In the data rows, 128 means zero.
Some points, each followed by its number:
[174 104  80 162 130 113 100  98 143 170 102 118 120 109 143 157 134 130 133 129 123 108  69 118] 0
[118 115 156 118 139 144 102 135  76  66 147 101  65 114 117 152 105 104 134 128 128 136 155 109] 1
[145 109 125 109  96  94 102  91 104 122 117 167 151  95  49 142  84 158  53 129  99 120 156 171] 2
[115 111 120 105 128 140  93 166 125 114 144 118 105 122 143 123 171 138  99 139 127  98 105 114] 3
[121 161 143 136 139  97 126 128 145 150 162 142 117 162 130 149  99  94 171 188 143 110 139 132] 4
[140 127 117 155 102 138 129 109 112 153 185 132  95 139 163 121 165 134 138 161 114 127 126 148] 5
[185  96  72 164 113 121 103  98 130 164 106 112 111 112 141 166 137 136 131 146 124  92  73 101] 6
[116 159 125 146 150 101 137 122 153 156 167 141 125 142 126 154  96  95 165 176 154 132 133 133] 7
[107 107 115 108 135 148  83 181 139 110 130 132 114 139 138 132 172 146 105 144 106 110  92 110] 8
[112 151 130 128 145  96 121 129 164 159 175 135 140 143 131 145  96  91 169 180 161 117 136 126] 9
[148 168 123 127 109 105 151 102 127 124 143 101 158 163 132  98 148  68 135 128 125 145 134 136] 10
[120 101 166 116 135 136 101 130  82  80 143 118  58 121 113 144 113 102 138 133 128 135 158 104] 11
[133 126 116 150 104 148 144 107 104 162 165 139  97 122 154 128 167 136 134 176 114 132 128 155] 12
[111 124 137 124 155 147 144 152 128 136 114 119 155 158 115 105 129 135 127 105 145 138 147 131] 13
[171 119  76 173 120 119  98  90 151 156  97 122 110 122 149 168 129 113 102 148 110  92  68 117] 14
[120 189 165 111 142 157 144 109 192 106 150 132 113  54 155 139 108 142 146  94 145 135 167 146] 15
[118 184 168 116 140 164 142 102 191 114 139 107 110  53 151 124 112 141 128 105 137 126 175 137] 16
[123 118 101 143 118 116 155 127 110 134 141 145 173  87 151 144 117 121 102 126 134 129 127 127] 17
[168 133 106 119 149 107 150 128 163 127 109 133 160 176 180 131  97 157 162 108 132 154 139  80] 18
[139 128 122 139 100 137 140 106 117 152 168 135 114 125 146 119 161 135 139 171 108 141 138 162] 19
[117 121 149 120 161 151 151 163 118 120 107 127 152 162 112  89 138 117 128 115 148 130 127 152] 20
[113 188 164 116 153 162 151 113 190 111 143 116 109  64 154 134 115 150 136 104 132 136 178 146] 21
[120 127 108 153 111 100 148 130 115 132 136 146 155  73 146 137 137 108 113 124 142 146 135 126] 22
[137 113 128 122 118  95  92 106 106 129 115 186 147 104  52 130  76 154  60 111  84 115 138 163] 23
[132 124 148 117 171 143 150 147 129 128 108 127 147 151 103  89 114 112 122 101 150 121 118 137] 24
[160 134 106 124 157 113 137 128 156 119 109 131 154 166 175 126 127 160 168 112 142 148 145  65] 25
[142 167 117 126 125  81 148 101 130 117 150 114 163 133 122 104 143  71 131 131 141 142 136 140] 26
Which point above is nearest to each new point, looking only along the 6 directions in which the numbered points spread most? Its number follows each.
[123 134 107 152 117 100 147 126 110 139 142 145 160  74 160 145 120 118 115 125 126 133 133 123] 22
[168 142 109 113 136 114 136 141 168 123 100 130 142 171 174 131 116 152 172 112 137 148 139  71] 25
[ 87 152 135 154  87 149 172 104 107 164  88 149  97 136 109  91 132  98 216 139 149 103 126 108] 10
[151 142 111 130 144 130 143 129 155 120 108 134 164 162 179 125 114 166 162 102 143 153 139  66] 25
[120 136 104 150 106 111 138 137 111 127 140 146 166  81 151 136 124 120 115 139 153 137 143 131] 22
[140 173 103 136 117  97 138 102 129 117 155  89 162 132 114 104 140  82 139 132 131 139 134 137] 26
[138 200 143 124  87 106 150 109 113 204 143 115 151 152 107 130 115 147 152 108 154 140 127 145] 26
[156 122 134 117  98 123 175  80  71 138 100 127  97 102 158 125 110 118 145 144 164 135 113 129] 22
[143 114 134 113 102  92  82  96 101 114 126 172 149  90  53 140  98 151  65 144  90 122 139 179] 2
[105 115 112 112 137 149  82 177 145 113 149 125 107 129 136 120 166 146 105 148 109 109 108 103] 3
[135 108 121 144 112 150 132 114 114 159 175 136 106 139 160 122 159 136 147 166 131 151 131 156] 5
[122 143 116 132 134 100 126 121 153 141 164 145 128 136 126 148 103 106 161 185 149 115 137 128] 7
[153 190 132 129  80 108 144  93  97 196 141 107 159 155 116 134 112 147 158 117 155 136 119 142] 26
[115 110 145 117 168 147 162 157 112 119 103 119 159 173 113 104 123 143 115 112 149 149 142 152] 20
[124 120 125 116 104  99  99  79 111 121 123 175 148  95  41 145  88 156  51 125  96 118 155 172] 2
[159 112 152  86 113 125 111  78  81 100 134 107 107 116 152 105 102 149 132 128  81 118 138 111] 3
[123 120 151 121 163 140 146 167 116 124 111 128 143 165 123  91 130 121 120 108 161 135 130 140] 20
[147 185 137 132  95 103 147 109  98 192 134 119 149 161 105 148 109 153 166 113 156 148 125 134] 26
[101 122 140 152  98 131 163 128 191 126 107 101 143 112 119 127 133 122 126 121  98 142 117 145] 22
[144 105 129 109  98 102  85  95 111 116 111 178 158  84  48 133  93 156  68 144  92 111 161 172] 2
[154 112 159  93 122 121 119  95  69  87 132 104 109 113 148  99 113 144 142 110  97 119 136 107] 3
[181 110  66 158 111 112  97  94 142 176  89 110 105 112 139 154 128 127 124 155 130  95  74 123] 14
[136 119 119 158 106 147 141 106 114 155 187 131 109 116 148 116 152 139 140 172 129 145 143 157] 19
[ 90 142 141 139  84 137 160  96 104 179  92 148  97 138 117  95 125 101 204 136 159 109 134 102] 10
[129 130 108 154 109  95 149 133 111 142 141 153 158  98 160 147 127 112 119 128 140 130 147 119] 22
[147 185 138 117  85 109 145 107 110 192 144 114 167 153 109 132 118 154 154  90 149 133 103 135] 26
[133 117 119 145  99 139 138 105 118 148 169 139  95 132 150 107 148 131 143 172 118 153 135 168] 19
[153 170 111 129 114  93 145  99 126 132 138 118 168 158 120 109 141  73 121 127 142 140 136 138] 26
[132 128 119 141 108 139 135  97 121 155 174 132 113 139 152 119 164 132 132 151 111 144 144 152] 19
[160 110 139 132  96 132 161  82  80 133  90 119  97  90 159 124 100 109 140 141 176 141  98 127] 22
[145 173 130 117  90 107 147 115 112 197 132 124 150 165 118 135 119 152 163 114 156 137 119 145] 26
[126 134 121 139 103 143 136 107 111 155 169 140 103 129 154 121 154 130 139 165 112 148 148 155] 19
[118 120 121 115 128 147  92 185 139 107 136 116 101 126 150 133 166 141 105 143 124 104 106 122] 3
[ 95 134 123 147 106 119 141 132 170 127 100  93 140 125 124 128 122 115 128 106  83 145 100 134] 17
[100 110 108 111 127 151  90 179 144 110 136 115 107 123 140 131 177 137  94 160 122  80 114 105] 3
[102 116 129 117 128 152  98 168 141 110 138 109 105 125 137 138 169 138 105 143 120  88  97 119] 3
[164 123 108 127 152 103 143 124 158 114 108 122 154 178 176 120 119 151 170 103 127 145 143  57] 25
[136 202 123 116  86 115 157  97 105 199 141 111 147 157 110 137 116 133 161 106 158 142 120 148] 26
[137 191 133 125  76 119 133  95 100 191 138 109 152 171 116 140 117 147 163 106 153 146 115 158] 26
[147 191 146 128  89 112 148 107 114 183 137 107 163 159 126 137 116 155 159 116 148 147 111 141] 26
[157 175 128 123  85 123 148 102 103 200 149 116 149 149 105 128 110 148 164 106 145 148 111 143] 26
[173 109  81 162 125 109 110  95 138 163 111 110 120 102 133 159 124 124 116 154 116  99  55 122] 14
[138 185 132 124  88 124 142 118 118 191 124 118 164 156 106 149  99 153 162 123 150 137 111 152] 26
[111 107 131 128 125 155  99 185 149 101 136 126 105 132 135 125 160 144  97 147 117  92 104 116] 3
[103 119 116 118 131 142  90 174 146 110 144 125 103 124 142 136 165 147  99 142 115  91 102 110] 3
[114 107 124 111 133 156  87 170 135 113 136 131  99 122 125 134 177 128 102 126 120  89 114 106] 3
[ 89 156 153 130  95 134 164  87 106 171  87 144 116 142 117 100 148 103 218 135 142 108 128 111] 10
[149 192 142 115  89 108 154 113 110 199 149 112 163 164 114 134 103 151 169 112 151 139 125 146] 26
[136 123 102 151 118 103 145 131 108 128 135 149 170  76 158 158 109 123 103 135 126 137 125 123] 17
[142 185 128 133  88 116 152 106 105 202 129 101 155 153 120 135 116 142 157 110 157 142 125 153] 26
[159 103 169  90 118 113 116  93  91  82 139 100 121 116 146  95 130 148 127 132  67 128 139 112] 3
[123 130 143 119 155 145 145 159 125 120 125 130 152 138 128  90 134 138 131 111 147 133 125 137] 13
[174 125  87 121 157 112 139 120 163 124 104 141 154 173 183 121 107 146 157  94 145 160 146  64] 18
[159 100 156  82 109 126 118  95  84  91 150 114 123 113 142  96 112 132 143 121  94 122 145 112] 3
[176  98  75 166 110 118  95  80 142 164  96 125 114 103 138 162 143 134 115 152 118  98  81 108] 14
[ 89 146 136 150  79 149 169  95 103 186  89 144 102 143 105  99 135  95 201 143 150  98 121 104] 10
[157 129  89 111 155 113 132 130 155 113 117 140 153 178 189 114 115 150 176 103 141 146 136  74] 25
[119 122 109 157 112 113 147 137 116 119 143 148 155  84 147 130 123 122 116 137 137 127 134 113] 22
[118 129 142 112 163 148 147 162 126 136 119 135 152 158 120 104 127 126 119 101 145 136 125 137] 13
